Z: rows in a few groups, each row roughly a mix of its group's directions (some rows in no group)
Z (141 x 10)
[[ 17 -13  38 -10  -9 -49  12  -9   4 -21]
 [ 14  22  -8   0 -25   4  -1  19  35 -47]
 [  3   9   5 -11  30   0  26  10  -2  57]
 [-20 -22 -29   4  28 -17 -15 -25 -35  18]
 [ -5   5 -19  15 -26  25  -1  15   4 -55]
 [-32 -42  13 -33   3   8   4  -6  14  30]
 [-40 -22   3  11 -21  40   6  20  -2  23]
 [-20 -10 -37  -7  19   5   6 -14  49  20]
 [-11   6 -43  20 -25  33  -3  11   3 -32]
 [ 19  18  31 -13  26  -8 -24   4  22 -39]
 [ -7 -26  51  -2 -20 -13  -2   2  -7  35]
 [-17 -31  41 -31   9  10   2  24 -10  22]
 [ 17  -2  10 -22  27 -14   5  -5  -6  58]
 [ 12 -15 -56   1 -29  -2 -12 -13  -1  23]
 [-48 -12 -21  10  -6  34   2   3 -14  29]
 [ -8  17 -53  23  -8   8   1 -19   7 -32]
 [ 15  45 -18  -8  10 -45  10 -10  13   0]
 [-47 -33   5  -6  24  14   5  -1  25  23]
 [ 19  -6  49 -22   2 -36  16   0   0  22]
 [ 17   8  32   1   0  -5 -20  16  -1 -56]
 [-27 -10  -6 -17  -8  30  34  39  -9  19]
 [-24 -14 -22   4  42  -5 -12 -25 -11  36]
 [  4   5  -4 -28  26   5  16   0  20  55]
 [ 18  32   8 -16  41   3  11  -8  10  40]
 [ 26   6  24 -17   9 -46  13 -19  11  29]
 [-20 -45  42   7 -13  -7 -15   3 -22   6]
 [-35  -8 -29  21 -18  38   9  12  -7  25]
 [ 15  17  -8  -1 -27 -12  -7  16  22 -55]
 [ 12  -1  47   1  20  -5 -26   4 -10 -41]
 [ 23  33 -41  21   2 -17  -1 -26   3 -22]
 [-22 -12 -51   8 -10  31 -11 -15  -2 -23]
 [-15 -28   2 -30  18   5   4  -6  17  51]
 [-56 -16 -10   3  -8  31   1   8  -6  23]
 [-23 -28 -16  24 -28  39  -8   5  15 -22]
 [  6   2  44  20 -33  -6 -15  12 -35  -8]
 [ 47  23  27 -13  14 -31  10   1 -11  12]
 [ 10  -3  17 -19  20 -41   0 -17  -8  45]
 [ 24   7  42 -22  19 -31  18  -3   3  26]
 [  3  -7  50  -6 -10 -18  -8   0 -29  36]
 [ -3  14 -28   8 -11  25   0   9  11 -57]
 [ -5   1 -42 -12   9  13 -10 -18  28 -43]
 [-25 -34   9  -4 -37  17   5  40  -5   7]
 [ -9  12  45   7  -2   9  13  19  11  47]
 [-28 -11  46  -4   5  23  15  24   2  29]
 [-10 -25  23  13 -35 -13 -22  -8 -26 -34]
 [ 25   5  38 -20  13 -29  16  -3  -2  38]
 [-34  -8 -35  28 -26  27  -6  -3  20  -7]
 [  7 -12  29 -41  37 -27 -12  -8 -12 -10]
 [ -8   9 -18  18 -14  34   1  10   9 -54]
 [ 45  27  -2 -12  22 -36   3 -14  -8 -14]
 [ 23  11  54  -6   5 -38   5  12  -1   7]
 [ 44  20  22 -12  21 -39  -4 -13  -7   0]
 [ 15  43  23  -9  40  -3   4 -21  13  17]
 [ -5  -6 -13  18 -47  10  -5   6   3 -47]
 [ -1  15 -37  -7  20  -3   3 -17  40  36]
 [-17  11 -44  -5  -2  -6 -20  24  -8 -41]
 [  0 -20  22 -14  31  -7 -45 -31 -10  -6]
 [-10 -22  30 -24  34 -15   4   6  -3  42]
 [ 29  23  30 -16   3 -46   9  13  16   5]
 [-23  -4 -36  23  -9  33 -16   3  -3 -38]
 [ -7  -3 -17  10 -11  23 -20  -4   3 -61]
 [-28 -34  45  -3  -2  14   6  18   0  27]
 [  4 -16  34  -8   7 -26   0 -12 -16  51]
 [ 20  29 -48   6   2  -5  -2 -12   6 -38]
 [-21   2  -2   8  19  25  22 -25  13  50]
 [-30 -19 -11  26  -6  48  13  -9 -24   8]
 [  7  11  -7  12 -45   0   8  15  13 -49]
 [ 35  25  29   6 -30 -27 -18   4  -3 -22]
 [-52 -21 -15  -2  -6  34   5  12  -8  20]
 [  0 -50  10   1 -33 -31  -1  10 -23   2]
 [ 45  15  12  -7  23 -34 -13 -24  -7 -15]
 [ 21  30 -27 -17 -12 -21   5  16  39 -21]
 [  6   9 -54 -15 -22 -17  14  15  15  23]
 [  0  25  53  -8  21   4  12   6   9 -31]
 [-25  20 -47 -16   6   7 -15 -29  20 -13]
 [-11 -19  33   4  31  14  -1 -14 -26  41]
 [ -7 -35 -52 -19  23  -4   6   4  15   2]
 [-43 -29 -15  -1  32  11   4  -5  31  12]
 [ -8  -9 -10  24 -33  10  -7   7 -11 -55]
 [ 23  -4  26 -27   3 -39  23  -1  15  32]
 [ -4 -23  24  -5   4 -16   2 -17 -23  55]
 [ -6   8 -13 -10  29  26  25  15  36  34]
 [ 33  30  33  26 -23  -8  13  21   0  16]
 [ 45  13  34 -15  21 -28   1  -4 -18  10]
 [-21 -25   1   7  22   2   0 -21 -41  39]
 [  4  20 -15   9 -14  12   3  12  13 -62]
 [-21 -19 -37  12 -13  26 -21 -16 -10 -36]
 [-31 -30 -45   6  10  27 -15   9  -3 -14]
 [ 29   1  29 -21   4 -34  14  -6  -2  42]
 [ -1  54   2  11  30  31   2  -7  12  -9]
 [-11  10 -43  20   5  30 -16  -8   0 -39]
 [-26  -2 -25  21  -5  27 -10   6   2 -51]
 [ -4 -19  10 -12  29   8 -46 -30  -9 -24]
 [-23  -4 -27  24 -19  33 -15   9  -7 -40]
 [ 16  23   1  -7  34 -35 -18 -36 -20   5]
 [  3  27 -22  12 -23   6  43  35  16   2]
 [ 10  -4  41 -23  25 -29  11  -3   3  35]
 [ -8 -23 -44 -16  23  -8 -15 -24 -10 -32]
 [-48 -31  -9  -9  -6  37   6  18  -4   6]
 [-12  -5 -33  18 -29  24  10  10  26 -37]
 [ -8 -20  55   5  -7   2   7  21  -9  32]
 [ -7  14  39  -6  11  -8  -7   1 -20  53]
 [  1  19 -37   8 -41  -8  27  14  24 -10]
 [ -3 -42 -16   0 -11  -1  -4  -3  -8 -54]
 [-23  -7 -50 -12  19  16  -3 -14  17 -31]
 [ 26  14  26 -16  29 -37   2 -29   4  18]
 [ 21  40 -35  16   6   6   8   5   5 -39]
 [ 24  33 -40  17   1   1   5   1  10 -39]
 [ -4 -37  28   2 -16 -25 -27 -12 -37  -5]
 [ -6  -4 -44   1 -21   8  -9 -14  22 -45]
 [ 48  22  12   1  11 -39  -8 -19   5 -15]
 [ 46  27   9 -13  21 -39   3 -10  -6  -2]
 [ 15   7   5 -22  37 -37 -21 -31  -9 -16]
 [ 36  40 -39   1  -4 -14  -5 -16  -1 -18]
 [ 23  13   2 -21  27 -13   4 -16   5  54]
 [-12 -24  46  -6 -12  -7   0   3   2  46]
 [-32 -25   4   9 -29  38   8  29  13  12]
 [ 51  29  11   1   3 -36   6  -4   9 -14]
 [ 43  40  -5  11 -12 -19  27  14   3  16]
 [ -9   2 -32   7 -24  36  -1  -5   8 -46]
 [-14  28 -37   5  12  49 -11   0  13  -1]
 [ 21  19   2  26 -16 -10 -24   3 -40 -35]
 [-23 -34  44 -17  -3   0  -6   2 -14  33]
 [  4 -49  -2  -5 -27 -14 -22 -13 -20 -29]
 [  5 -19  20 -19  23 -25   5  -1  -8  53]
 [-14  -7 -50  -1  15  20   5  -3  28 -33]
 [ 19  -1  36 -27  16 -39  13 -11  12  26]
 [  7  14   6  -6  21   8  23  12  29  54]
 [  6  18 -14  40 -43  17  16  14  20   9]
 [  9 -35 -42  -4 -40 -10  -5   3  -7  20]
 [  9  -3  29 -17  30 -30  -5 -13  -3  45]
 [ -3  21 -32  16 -35   6  35  23  17 -16]
 [-18 -22 -19  29 -30  33  -8   0  19 -29]
 [ 38  47 -16   4 -14 -25  -4 -17   4  12]
 [ 18 -12  48 -21  -5 -31  20  11  -4  22]
 [-14  -5  56  -3  36  -7   4   9 -12 -14]
 [-38 -38  20 -31  14  19  -4  15 -11   6]
 [ 19  -8  -8 -29  48 -24   9 -17   9  23]
 [-49 -26 -17   3 -14  38   3  12   4  -7]
 [  5  19  -3 -14  46   2  19  12   9  43]
 [ 23  35  15  -7  43 -15   4 -25   5  22]]
which group is each row in? (one row of each group first)
[ 46  15  12 -13  26 -34  -7 -18 -10 -16]
<29>
[  4   8  13 -19  35  -5  12 -20  11  52]
<98>
[-5  1 40 -4 -7 -5  9  5 12 57]
<116>
[ 37  39  -3   4 -11  -6  10 -11  -2  45]
<37>

[ 15  24  -1  -4  32 -36 -18 -38 -17   1]
<29>
[ 32  14 -16 -15  -7 -18   8 -16   9  52]
<37>
[-19 -16 -27   3   4   5  17 -13 -19  55]
<98>
[ 24  25   4 -18  20 -27 -18  16  28 -34]
<98>
[  0 -38  34  -4 -33 -34   3  11 -16  -1]
<37>
[-10 -13  11  18 -52   9  -3  20 -13 -34]
<37>
[ 30  48  16  31 -23  -4   7  16  -1  -2]
<116>
[  5   0  11   5 -15  32 -12  15  -3 -58]
<98>
[  1   7 -55 -22  24   8   9 -15  24 -12]
<116>
[-46 -42  18  -4   2  23   6  11  16   4]
<116>
[ 22  22  39  -9   8 -29  23  15  13  28]
<98>
[ 18   8 -20  19   2 -17 -25 -35  16 -40]
<29>
